One turn moves every row onto another: examples first, then more rows asked:
q871: [ -8   5   4  -6   7 -21 -26  31 -16   6  26   3   6 -13  -2  22  28  -5
 -29   0 -10 -20  26  10  35  22  41  -2  16  32]
q428: [ -6  18   6  -4   5  -8 -42  11 -26 -14  24  -8   3   5  -6   0   3 -13
 -58   7  10 -17  15  13  43  12  24 -13 -10  11]
q966: [ 20   4  -3  -1  -6  10  13  16   5  19  -3 -20  -4 -11   4  -3  -7   5
 -64  -7  13 -14  54 -15   6  13 -23  29  28   7]
q54: [  3   5 -24 -31  11 -22  10  10 -12  10   9 -16 -14 -12  30  16 -11  -6
 -26 -18  -4 -10  15  17  10  25 -25  28  19  50]
q43: [ 15  -6  15   2   6  47  -7  14  20   6  19  -1   5  17  19  -5 -37   2
 -14  -2 -12 -33  21  11  -2  -4 -47  40  -9  12]
q222: [-10  36  25  14   9 -22 -23  17 -16   2  14   2   5   0  -4  13  -6   3
 -41   9  16  -9  31  -4  31  26  27 -10  38   6]
q612: [ -2 -19   8  -9   3  34 -13  21  20  -2  19   5 -12   5  18  19 -17  10
  17  -6 -20 -18  39  14 -13   0 -49  25  -7  22]
q915: [  3   0  12   5  -6  16   9  10  22   0  30   4   2   8  36  -2 -36  12
  14  -3 -12  -9  19   9   1   3 -54  33  17  13]
q837: [-21 -17  -1  13 -20  13 -37  11 -28  11 -12 -11   9   5 -33 -14  27  15
  15 -21  10  -5 -22 -16  24 -10  28  -5 -11 -21]
q804: [  1 -16 -38   7 -13 -11  31   8   2 -27 -22  23   0 -13  49 -17   9 -25
 -18 -12   9 -18   5  24  10  -2  -3  16   1  16]
q347: [ 43 -10  10  15  -6  28   9   5  35   3 -37  17   5   5  27  -9   5   5
 -27  -4   3 -10  36  -5 -12   0  40  22  13   6]
q447: [ -3  11  11   5   4  34   4  18   7   3 -20  -3   3   2 -53 -11  12  -5
   5 -11   3 -26 -50 -18 -20  -4 -33   2  12 -16]
q209: [ -8  -2   8   5 -30 -11  30  18   3  22 -10   1  -6   1 -14  24  -5  28
  14   9   4  19 -30 -31  21   4   0 -24  38  14]
q746: [ 60  25  -1 -21   5 -13  31 -14   9 -16  -4   5  31  12   9 -16 -15  -5
  19   6   7   5  12  13  -7  14  -7 -18  -7  26]
q483: [-24  21  -5  23   7   6  38  34 -29  24 -18  25  20   6  -4  -6 -11 -22
  21  24  -7 -45 -15  -9   6   3  19 -11 -15  -3]
q921: [ 43   0  -7 -15   1   4  28  12  10 -18 -19  12  21  -5 -17  -2  18  -6
  13   7  10  -9  58   3 -22   4 -17 -27 -13  10]
q378: [ 28   1   4 -39   2  12 -32 -12   4  -2   5 -29 -24   9  12  13 -13  16
 -38  -8  -1  17  41   5   1  12 -12   4  -9  27]
q30: [ -5   7  13  21 -18  27  10  19 -11  12 -12  14  13  14 -18 -13   5   2
  15  32  -7 -13  16 -25   4 -15  27 -35 -34 -31]
q293: [  8   9  10   0  -8  28   7   8 -12  21 -22 -13   1  26 -26   0 -37   0
 -42  11  15 -17 -58 -17  27  -3   0 -11  -8  11]
q938: [-14 -34 -13 -17 -12  26  -2  39 -11  18 -24  -2 -18  -2 -39  35  21   3
  -8   3  -7 -20 -21 -10  12  -7   1 -23 -21  30]
q442: [ -3  19   8  -5   2   4   4   6 -20  12  -2  14   9  23   8   0 -14  -1
  45  25 -24  -6 -26  -2   8   0  39 -31 -38   9]
q987: [  1  15  10  -7   6  14   9  12   9   9  -8  -2   6   2 -33  -4  11   0
  30 -15 -12 -14 -71 -11 -15   5 -20   7  23   7]
q226: [-29  18   9   0  30  -7  -8  14  -4   0 -28   0   3  15   7  32 -27   3
 -16 -29  20 -11  41  16 -41  10  19  20 -12 -12]
q784: [-18   4   9   8   2  -2 -27   9 -28  28 -15  -6  12  10 -17   0   6  17
  36 -25   2  -8 -45 -11  19  10  43   8  14   6]
q545: [-27  -4 -20   1 -17 -28   6   0  -4 -25  13 -11  14   1  27  -7   1   0
 -20 -29  15   9  22  20  -6 -13   2  17 -30 -27]
q223: [ 48  17 -13 -16  25   9  36  14  -4  -4 -25  12  33   4 -10 -11 -10 -31
  -9   3  11 -42  19  18 -15  14 -13  -2 -18  29]
q975: [ 14  -1   6  -2   6  -6   6  10  18  21   7 -11  32  10  26   2  -1   7
 -21 -32 -11 -13  13  13 -14   0  55  51 -16   2]
q8: [  4  -2  10 -13  -8  27 -10   8  14  -6  -5  -7  -3   3 -45  -5  30   7
  27 -12 -12  -2 -51 -14 -18  -9 -21 -10  -1  -5]
q904: [  6   8  -1 -12  18   8 -19 -11   4 -32 -49  20 -26  18  35  15 -26  -6
  -4  -6  18   6  18  24 -21   9  10 -11  -9  20]
q494: [-37   9   0  25   4   9 -21  19 -42  19 -32  -3  11   6 -32  -9  -2   1
   6 -21  26 -28 -32 -14  17   6  15   5  11 -19]

q442 -> q483
q921 -> q746
Now find these:
q938 -> q209
q966 -> q378
q226 -> q545
q612 -> q915
q222 -> q428
q804 -> q347
q837 -> q784
q8 -> q987

